[[131 123 114 118 111]
 [123 114 137 130 148]
 [134 147 151 131 143]]
->
[[114 137]
 [147 151]]

[[121 138 109 136 129]
 [112 124 144 127 118]
 [120 108 129 122 128]
 [113 139 115 134 120]
 [130 106 129 120 139]]
->
[[124 144]
 [108 129]]

[[118 113 139 127 136]
 [118 140 137 143 137]
 [132 135 125 121 106]
 [144 127 113 123 131]]
->
[[140 137]
 [135 125]]

[[154 147 144 156]
 [144 123 136 128]
 [148 117 136 125]]
->
[[123 136]
 [117 136]]

[[141 125 136]
 [158 105 115]
 [139 142 125]
 [108 101 144]]
->
[[105 115]
 [142 125]]

[[153 126 128 153]
 [150 116 101 150]
 [136 101 130 136]
 [135 110 105 135]]
->
[[116 101]
 [101 130]]
---
[[120 119 128 134 125 131 130 124 128 130 129 139 122 122 127]
 [131 129 127 126 129 127 126 129 127 128 128 125 129 129 129]
 [119 116 127 135 124 131 130 123 127 131 129 142 121 121 127]
 [124 127 128 130 127 129 130 126 129 128 129 132 127 126 127]
 [119 106 124 141 125 132 128 121 118 135 130 148 117 118 129]
 [127 128 128 129 128 128 129 128 128 128 128 129 128 128 128]]
->
[[128 128 128 129 128 128 128 128 129 128 128 129 128 128 127]
 [129 118 117 148 130 135 118 121 128 132 125 141 124 106 119]
 [127 126 127 132 129 128 129 126 130 129 127 130 128 127 124]
 [127 121 121 142 129 131 127 123 130 131 124 135 127 116 119]
 [129 129 129 125 128 128 127 129 126 127 129 126 127 129 131]
 [127 122 122 139 129 130 128 124 130 131 125 134 128 119 120]]

[[131 113]
 [112 105]
 [136 111]
 [135 130]
 [134 139]
 [114 111]
 [137 139]
 [138 140]
 [120 119]
 [139 122]]
->
[[122 139]
 [119 120]
 [140 138]
 [139 137]
 [111 114]
 [139 134]
 [130 135]
 [111 136]
 [105 112]
 [113 131]]

[[107 125 111 136 144 128]
 [126 109 121 117 120 151]
 [120 120 113 115 136 132]
 [131 119 127 102 134 127]
 [142 127 144 128 110 134]
 [139 138 141 109 134 102]]
->
[[102 134 109 141 138 139]
 [134 110 128 144 127 142]
 [127 134 102 127 119 131]
 [132 136 115 113 120 120]
 [151 120 117 121 109 126]
 [128 144 136 111 125 107]]

[[110 126 114 114 129 128 137 137 131 127 127 130]
 [112 139 114 140 118 131 140 142 131 127 132 133]
 [124 122 121 142 139 134 132 135 129 132 135 138]
 [112 114 115 108 138 124 136 135 128 125 123 123]
 [136 121 125 151 135 129 128 129 127 129 132 127]]
->
[[127 132 129 127 129 128 129 135 151 125 121 136]
 [123 123 125 128 135 136 124 138 108 115 114 112]
 [138 135 132 129 135 132 134 139 142 121 122 124]
 [133 132 127 131 142 140 131 118 140 114 139 112]
 [130 127 127 131 137 137 128 129 114 114 126 110]]

[[132 125 126 145 118]
 [131 123 107 136 132]
 [120 134 140 135 101]
 [152 114 122 103 143]]
->
[[143 103 122 114 152]
 [101 135 140 134 120]
 [132 136 107 123 131]
 [118 145 126 125 132]]

[[116 127 135 124 135 140 129 116 139 144 144 130]
 [131 146 105 130 133 126 130 141 131 117 120 113]
 [112 127 135 116 131 140 131 115 139 135 144 132]
 [133 107 158 110 147 122 138 123 135 136 135 141]
 [125 107 150 114 139 121 134 122 128 134 130 136]
 [124 133 111 143 132 136 124 122 121 136 129 120]]
->
[[120 129 136 121 122 124 136 132 143 111 133 124]
 [136 130 134 128 122 134 121 139 114 150 107 125]
 [141 135 136 135 123 138 122 147 110 158 107 133]
 [132 144 135 139 115 131 140 131 116 135 127 112]
 [113 120 117 131 141 130 126 133 130 105 146 131]
 [130 144 144 139 116 129 140 135 124 135 127 116]]

[[147 108]
 [151 120]
 [119 137]
 [113 117]]
->
[[117 113]
 [137 119]
 [120 151]
 [108 147]]

[[128 128 132 127 128 125 128 125 131]
 [131 129 138 128 127 131 130 128 127]
 [130 132 153 125 131 125 126 132 133]
 [128 128 131 128 128 126 128 126 130]]
->
[[130 126 128 126 128 128 131 128 128]
 [133 132 126 125 131 125 153 132 130]
 [127 128 130 131 127 128 138 129 131]
 [131 125 128 125 128 127 132 128 128]]
---
[[106 124 138 125 127 122 131 134 123]
 [104 125 138 121 128 120 130 133 129]
 [108 123 135 127 128 126 133 135 122]
 [107 123 136 126 127 124 132 135 122]
 [111 124 129 126 129 131 135 136 123]
 [107 123 136 126 128 124 132 135 122]
 [104 125 138 121 128 120 129 133 129]
 [109 124 132 127 129 128 133 136 123]
 [108 124 134 127 128 126 133 136 122]
 [111 124 128 126 129 131 135 136 123]]
->
[[123 136 135 131 129 126 128 124 111]
 [122 136 133 126 128 127 134 124 108]
 [123 136 133 128 129 127 132 124 109]
 [129 133 129 120 128 121 138 125 104]
 [122 135 132 124 128 126 136 123 107]
 [123 136 135 131 129 126 129 124 111]
 [122 135 132 124 127 126 136 123 107]
 [122 135 133 126 128 127 135 123 108]
 [129 133 130 120 128 121 138 125 104]
 [123 134 131 122 127 125 138 124 106]]

[[156 102 142 153 149 153 108]
 [118 124 109 139 116 138 148]
 [139 125 121 143 101 126 139]
 [123 116 122 132 137 141 133]
 [134 131 146 125 146 137 114]]
->
[[114 137 146 125 146 131 134]
 [133 141 137 132 122 116 123]
 [139 126 101 143 121 125 139]
 [148 138 116 139 109 124 118]
 [108 153 149 153 142 102 156]]

[[139 132 135 145 115]
 [151 137 128 145 143]
 [138 140 127 144 151]
 [109 142 133 125 118]
 [134 128 135 113 128]
 [122 122 150 100 131]
 [141 135 123 152 141]
 [114 124 145 112 118]
 [107 124 114 129 132]]
->
[[132 129 114 124 107]
 [118 112 145 124 114]
 [141 152 123 135 141]
 [131 100 150 122 122]
 [128 113 135 128 134]
 [118 125 133 142 109]
 [151 144 127 140 138]
 [143 145 128 137 151]
 [115 145 135 132 139]]

[[113 125 131 122 134 134 124 123 121 120 126]
 [135 142 148 126 118 117 118 128 128 125 138]
 [116 117 134 123 132 132 124 124 122 122 128]
 [143 154 132 119 112 112 117 125 122 115 132]
 [147 152 126 129 113 114 121 130 132 129 131]]
->
[[131 129 132 130 121 114 113 129 126 152 147]
 [132 115 122 125 117 112 112 119 132 154 143]
 [128 122 122 124 124 132 132 123 134 117 116]
 [138 125 128 128 118 117 118 126 148 142 135]
 [126 120 121 123 124 134 134 122 131 125 113]]

[[116 112 136 137 137]
 [149 136 154 129 102]]
->
[[102 129 154 136 149]
 [137 137 136 112 116]]

[[149 134 108 134 142 141 147 138 134 131 144]
 [102 142 124 140 109 139 151 153 139 118 157]
 [129 130 105 130 137 135 145 134 139 127 145]
 [103 138 145 141 107 132 143 149 133 123 150]]
->
[[150 123 133 149 143 132 107 141 145 138 103]
 [145 127 139 134 145 135 137 130 105 130 129]
 [157 118 139 153 151 139 109 140 124 142 102]
 [144 131 134 138 147 141 142 134 108 134 149]]
